Here are some points, one per row:
[-0.36  1.00 -1.45  0.19 -0.86 -0.19 -0.28  1.18  2.07  1.16  2.35 -0.54  0.12
  0.13 -1.02  0.19  0.51  0.92 -0.23 -1.04  0.30 -0.77 -0.45  0.02]
[ 0.09  0.09 -0.93  0.02 -1.02 -0.24 -1.27  0.03 -1.02 -0.33  0.48 -1.25 -0.03
  0.99 -1.21  0.02 -0.61  0.41  0.97 -0.69 -1.35  0.08  3.38  1.53]
[-0.76 -0.62 -0.05 -0.03 -1.78 -0.36 -0.95 -0.11 -0.91 -1.08 -0.54  0.42 -0.84
 -1.05 -0.53  1.27 -1.34 -0.22 -0.79 -1.38  0.45  1.12  1.38 -0.43]
[ 0.80 -1.27  0.93 -0.23 -1.08 -0.15 -0.62 -0.37  0.18 -0.82  0.84 -0.53 -0.08
 -0.03  0.14  0.30  0.54 -0.52 -0.01  2.59  1.31  0.87 -0.74  1.36]
[-0.14  0.53 -0.51 -0.27 -0.04 -1.07  0.02 -0.76 -0.15 -0.05  0.29 -0.15 -0.19
  0.20  0.09  0.09  0.93 -0.95  1.76 -1.46  1.21  1.77  1.68  0.87]
[-0.59 -2.64  2.36  2.97  1.47  0.16 -0.48 -0.55 -0.11  0.96 -0.65 -0.25  0.57
  0.66 -0.96 -0.43  0.86  2.11  0.62 -0.68 -0.24 -0.87  0.38  0.20]
[-0.63  0.23  0.06 -0.37 -0.80 -0.13 -0.89 -0.09 -0.32 -0.38  0.35 -0.90 -0.35
  0.73 -0.22  0.56 -0.82  1.02  1.70  1.66  1.95  2.44 -1.20 -1.56]
[ 0.11 -0.07 -0.27 -0.99 -1.45  0.21  1.41 -0.85 -1.18 -0.26 -0.47 -1.14  0.08
  3.01  4.43  4.52  2.45  0.87 -0.09 -0.79 -0.61 -1.15 -0.79 -0.41]
[ 0.43 -0.38  0.31 -0.46 -0.27 -1.59  1.42  4.16  2.32  0.23  0.34 -1.40  0.33
 -1.98  0.76  0.51 -0.10 -0.58  0.61 -0.22 -0.32  0.16 -0.07  0.16]
[ 0.20 -0.99 -0.48 -1.13 -0.14 -1.20 -1.17 -0.83 -0.81 -0.28 -0.24 -1.15  0.14
 -1.02  0.22 -0.24 -0.81 -1.60 -0.93  0.29  0.55 -0.95 -0.43  0.35]
[-0.60 -0.24 -0.37  0.04 -0.75 -0.60  0.25  0.30  1.67  2.06  1.96 -0.75  1.20
 -0.77  0.14 -0.75  0.49  0.31 -0.74 -0.10 -0.56  0.03 -1.08 -0.51]
[ 2.70  3.66  1.73  0.07 -0.49 -0.88 -1.35 -0.70  0.47 -0.40  0.00 -1.66  0.31
  0.18 -0.25 -0.47 -0.72 -0.49  0.11 -0.85 -1.41 -0.60 -0.89 -0.75]
[-0.02 -1.24 -0.65 -1.02  1.14  1.41  0.92  0.92 -0.66 -0.84 -0.61 -0.66 -0.25
 -0.73  0.35 -1.67  0.35  0.32  0.24 -1.18 -0.27 -0.82 -1.02  0.30]
[ 0.03 -0.15 -0.22  1.65  2.42  0.58  1.01 -0.66  0.14  0.72 -0.10 -0.17 -0.03
  0.05  1.92 -0.78 -2.12  0.21  1.31 -0.80  0.44  0.73 -0.10  0.59]
[-0.74  1.71  0.83  3.05  1.06  1.30 -0.74  0.34 -0.04  0.72  0.23 -0.39  1.57
 -0.53  0.93  0.45  0.46 -0.37 -0.06  1.22  0.27  0.37  0.80  0.48]
[ 0.03  0.50  0.06 -0.94 -0.71  2.24  1.59  0.87  1.91  1.62 -2.33 -0.12  0.49
 -0.06 -0.68  0.87 -0.53 -0.74  0.28  0.17  0.71 -0.38  0.86  0.98]
[-0.87 -0.69  0.17 -1.17 -0.58  0.20  0.16 -0.98 -0.28  3.86  0.79  0.62  0.05
 -0.01 -0.45 -0.69  0.35 -1.57 -0.30 -0.58 -1.32 -0.16 -0.95 -1.18]
[ 0.77 -1.02  0.06 -0.31 -0.35 -0.62 -0.42 -0.86  0.19 -0.34  0.01 -0.10  0.00
  0.25 -0.46  0.33 -0.10 -0.53  0.21 -0.62  1.24  1.74  1.10  0.38]
[ 0.22 -0.93  0.24 -0.52 -0.79 -0.48 -1.03 -0.46 -0.42 -0.24 -0.42  0.08 -0.33
 -0.46  0.03  0.26  0.49 -0.25 -0.84 -0.66  0.98  1.01 -0.79  1.82]
[ 0.55  1.35  1.81  1.12  0.26  1.00 -0.14  0.43 -0.92  0.55 -0.64 -0.09  0.33
 -0.55  0.15  0.44 -0.69 -0.18  1.38 -0.52 -0.12 -0.02 -0.37  0.25]
[ 0.41 -0.60  0.16 -0.68 -0.08 -1.04 -0.24 -0.23 -0.59 -0.22 -0.14  0.25 -0.71
 -0.18  0.25 -0.27  0.21  2.13  2.89  1.37 -0.15  2.00  1.55 -1.59]
[-0.48  0.68 -1.93  0.30 -0.49 -1.59 -0.10 -0.37 -1.30  0.34 -1.08 -0.02 -0.27
 -0.55 -0.74  0.26  0.00  0.48  0.37  3.26  1.36 -0.63 -0.45 -1.55]
[ 0.98  0.41 -0.55 -1.05 -0.41  2.73 -0.81 -0.91  0.65  1.91  3.12  2.56 -0.15
 -0.69  2.04 -0.45  0.43  0.71  0.24  0.30 -0.09 -0.29  1.26  0.13]
[ 0.85 -0.37 -0.98  0.12 -1.27  0.93  0.85  0.70  3.72  1.33 -1.12  0.06 -1.57
  0.73  0.04 -0.41  0.00  0.73 -0.55  0.51 -0.69  0.23 -0.53  0.21]
[ 2.89  1.59  2.32  1.33 -0.14 -0.40 -0.54  0.12 -1.00  0.55 -0.86  0.73 -0.15
 -0.95  0.46 -0.72  1.31  0.12  0.05  0.11 -0.42 -1.17  0.51 -0.30]
[-1.03 -0.83  0.48 -0.72  2.04  1.43  0.62 -1.20 -0.49  0.21 -0.73 -0.72 -0.09
  0.04 -0.81 -0.01 -1.00 -0.50 -1.01 -1.11 -0.12 -0.70 -0.35 -1.75]
[-0.30 -0.50 -0.85 -0.32 -1.43  0.85  1.88  0.90  1.80 -0.29 -1.07 -1.43 -0.34
 -0.95 -0.61 -0.76  0.49 -0.37 -0.09 -1.23 -0.38 -1.06  0.44 -1.82]
[-0.59  0.62 -0.32 -0.30  1.84  1.14  2.06  0.65 -0.50 -0.86  0.32  0.12 -0.54
  0.03 -0.16  0.37  0.49 -0.44  0.38  0.14  0.82 -0.38  0.78  0.59]
[-0.07  2.41  1.79 -0.05  0.57 -0.37  0.53  0.30 -0.81 -1.18 -0.58  0.85 -0.34
 -1.76 -0.37 -0.40  1.07  0.47  0.42 -1.21 -0.05 -0.97 -0.76  0.31]
[-0.21 -0.80 -0.20  0.52 -0.49 -1.04 -1.59  2.58  1.19 -1.34 -0.50  2.52  1.84
  3.05  0.39 -0.07  1.15 -1.22  0.44 -0.41 -0.97  0.21 -0.79 -0.09]
[-0.90  0.47 -0.25 -1.49  0.42 -1.47 -0.35 -1.33  0.31 -0.67 -0.47  0.08 -1.04
 -0.05  0.39 -0.56 -0.08 -0.51 -0.77  0.05 -0.77  1.68  0.91  0.55]
[-0.68 -0.42  0.59 -0.87  0.21 -2.22  1.29  1.43  0.29  2.27  1.90  0.67 -1.47
  0.78 -0.29 -0.33 -0.29 -0.59  0.24 -0.51 -0.47 -0.38 -0.79  0.29]
[ 0.21  0.06 -1.23 -0.38  0.31 -1.46 -0.69 -0.72  0.23 -0.45 -1.03  0.47  0.59
 -1.77  0.46  0.37  0.47  0.86 -1.58  0.02 -1.26  2.19  0.27  1.84]
[ 4.09  1.45  0.70  0.39  0.88 -0.20  0.08 -0.88  0.01 -0.39 -0.74  0.62 -0.82
  0.77 -1.37  0.46 -0.92  0.41 -1.09 -0.33  0.15 -0.63 -0.41 -1.11]
[-0.83  0.91  1.31  1.03 -0.82  0.71  2.37  0.59 -1.54 -0.63 -0.28 -0.92 -0.08
 -0.37 -0.63 -0.51  0.46 -0.02 -1.14  0.99 -1.23  0.51 -0.44 -0.52]
[ 0.76 -1.21 -1.28 -0.52  1.02  2.38 -0.20  1.46 -0.82 -0.89  0.06 -0.60 -0.23
 -0.56 -0.39 -0.27  0.11  0.73 -0.31 -0.32 -0.54 -0.35 -0.70 -0.31]
[-0.93  0.31 -1.34  0.01 -1.71 -0.38 -1.42 -0.38 -1.39 -0.95  0.72 -0.91 -1.37
 -0.03  0.40 -1.66 -0.53  0.69 -1.60 -1.57  0.97 -0.39 -0.09  0.02]
[-0.37 -0.63  0.37 -1.03 -1.55  1.46  0.28 -1.18 -0.48 -0.33  2.35  2.65  1.71
 -0.87 -1.42  0.79 -0.69 -0.54  0.86 -0.64 -0.88 -0.20 -0.95 -0.10]
[-1.04 -0.24  0.72 -1.41 -0.58 -0.42 -1.30 -0.27 -0.58  0.05 -0.52 -0.85 -0.24
  0.30 -0.44 -0.41  0.92 -0.26 -1.52  0.66 -1.84  1.80  2.43 -0.34]
[ 0.48 -1.06  0.18 -0.18 -0.27 -0.92 -0.52 -1.17  0.56  0.18 -0.91  0.78 -0.08
 -1.27  1.04  0.72 -0.40  0.41 -0.78 -0.48  1.42  0.23  1.39  0.61]
[-0.52  0.02 -0.76  0.09 -0.57 -1.54  0.64  0.78 -0.31  0.48  0.92  3.41  0.89
 -0.13 -0.97  0.23  0.68  0.47 -0.77 -0.59 -0.15 -0.55 -0.68 -1.06]
[ 0.44  0.18 -0.96 -0.14 -0.93 -0.46  2.74 -1.91 -0.68 -1.07  0.58  1.10  4.18
  2.39  0.73 -1.45 -0.60  0.01 -0.07  0.22 -0.49 -0.33 -0.19  0.57]
[ 0.22  0.09 -1.02  0.06 -0.68 -1.17 -0.34 -0.77 -0.70  0.62 -0.85 -0.91  0.45
  0.34 -1.22  0.20 -0.11  1.36 -0.58 -0.78  0.54  0.40  0.72  1.19]
[ 0.49  0.09 -1.17  0.38 -0.72 -0.50 -0.89  0.06 -1.31  1.17 -0.76 -0.18 -0.40
  0.63 -0.06 -0.62  0.87 -1.36  0.45 -0.05  2.11  1.67 -1.30  0.70]
[-0.62 -0.20 -0.58 -0.90 -0.58 -0.65 -1.59 -0.81 -0.08 -0.31 -0.77 -0.43 -0.17
 -0.43 -0.85  0.26  0.05  0.60  2.03  0.59 -0.39 -1.65 -1.28  2.02]
There is one direction along which these points spread out most. Take the direction at right angles to it along which they spread out most. Then take the direction at right angles to both along which they spread out most. Go by this last direction. Where along it does each point below lie, from 0 to 99? The average is 50, and the first point in the table lies past the average. One standard deviation of the points above along it is 16.
[-2.14  0.85  1.35  3.27  0.67 -0.47 -0.84 -1.25  0.89 -0.93  0.22  0.36 -1.44
 -0.04  0.50  0.52 -0.86 -0.18 -0.65 -0.76 -0.75 -0.50 -1.05 -0.35] 49
[-0.49 -1.14  0.49 -0.97 -0.54 -0.76 -1.10 -0.83  0.07 -0.82 -0.15 -0.91  0.23
 -0.18 -0.29 -0.79  0.44 -1.31 -0.40  1.46  2.03 -1.94  0.48 -0.07] 55
[-0.17 -1.10 -2.29  0.37  1.70  1.17  0.12 -0.50 -0.21 -1.00 -0.63 -0.27 -1.02
 -0.54 -0.63  0.13 -0.32 -1.62  0.67 -0.73 -2.16 -0.41 -0.76 -1.57] 59
[-0.99 -0.25 -0.64 -0.53 -0.98 -0.91 -1.13 -1.35  0.01 -0.42 -1.01  0.10 -1.40
 -0.23  0.40 -0.61 -1.01 -0.03  1.61  2.51 -1.24 -2.45 -0.22  0.92] 51
[-0.70  0.03  1.84  0.70  0.86  1.21  0.38 -0.40  0.24 -0.65 -0.15 -0.34  0.34
 -0.18 -0.29  0.74 -1.31  0.43 -0.62  0.14 -0.04  0.36 -0.97 -0.22] 50
[-0.49  0.29  0.14  2.15  2.11  0.97 -0.56  0.23  0.10 -0.07  0.27  0.59 -0.48
  0.73  0.18  0.09  1.34 -1.19 -0.80  0.49  0.85 -0.60  1.25  0.12] 47
[ 0.47 -0.26  0.10 -0.41  0.22 -1.52  0.85  1.66  0.65  1.55  2.66  1.01 -0.15
  0.25 -0.64  1.50 -1.55  0.50 -0.48  1.00  0.05 -0.93  0.83  0.30] 52
[-0.07 -0.48 -0.60  0.84  2.60  0.97  0.82 -0.44  0.91 -1.05  0.96 -0.65  0.60
  0.26 -0.70  0.93  1.69  0.16  0.36  0.69 -0.11 -0.10  0.43  0.52] 46
[ 0.15 -0.74  0.52  0.70 -1.51  1.37  3.45  1.58 -0.44 -1.29 -0.11  0.01 -1.71
  0.15  0.39 -1.34 -0.86 -0.55 -0.09  0.29  0.04  0.23  0.35  0.37] 61
[-0.70 -0.19  0.09 -1.29  0.02 -1.03 -1.43  2.31 -0.15 -0.63 -0.89  1.23  2.74
  2.05  2.20 -0.20 -1.89  0.15 -0.79 -0.50 -0.38 -1.22  0.14 -1.35] 30
[-0.91  1.29  0.24 -1.85  1.99  2.54  0.75  1.22  0.33  0.14 -0.91  0.50 -0.52
  1.15 -0.56 -0.42  0.32  1.61 -0.74  0.55  0.73  0.54 -0.44  1.20] 57
[-0.52  0.17 -0.08 -0.79 -0.24 -0.34 -0.89 -0.72  0.74 -0.87 -0.16 -0.11  0.52
 -0.66  0.08 -0.68  0.90  0.87  1.29  1.01  2.82  1.07 -0.02 -2.25] 53
[ 1.81  0.93  1.63  0.86  1.43  0.07 -0.79 -0.80 -0.04 -0.61  0.96 -0.79 -0.73
  0.58 -0.10 -0.36  0.27 -0.96 -0.51 -0.10 -0.95 -0.01 -0.86 -0.23] 46
[ 0.29 -0.68 -1.61  1.08  1.87  1.35  0.15  0.86 -1.36  0.30 -0.25 -0.49  0.32
 -0.86  0.24  0.93 -0.83 -0.43 -0.57  0.61 -0.57  0.10 -0.42 -0.33] 54
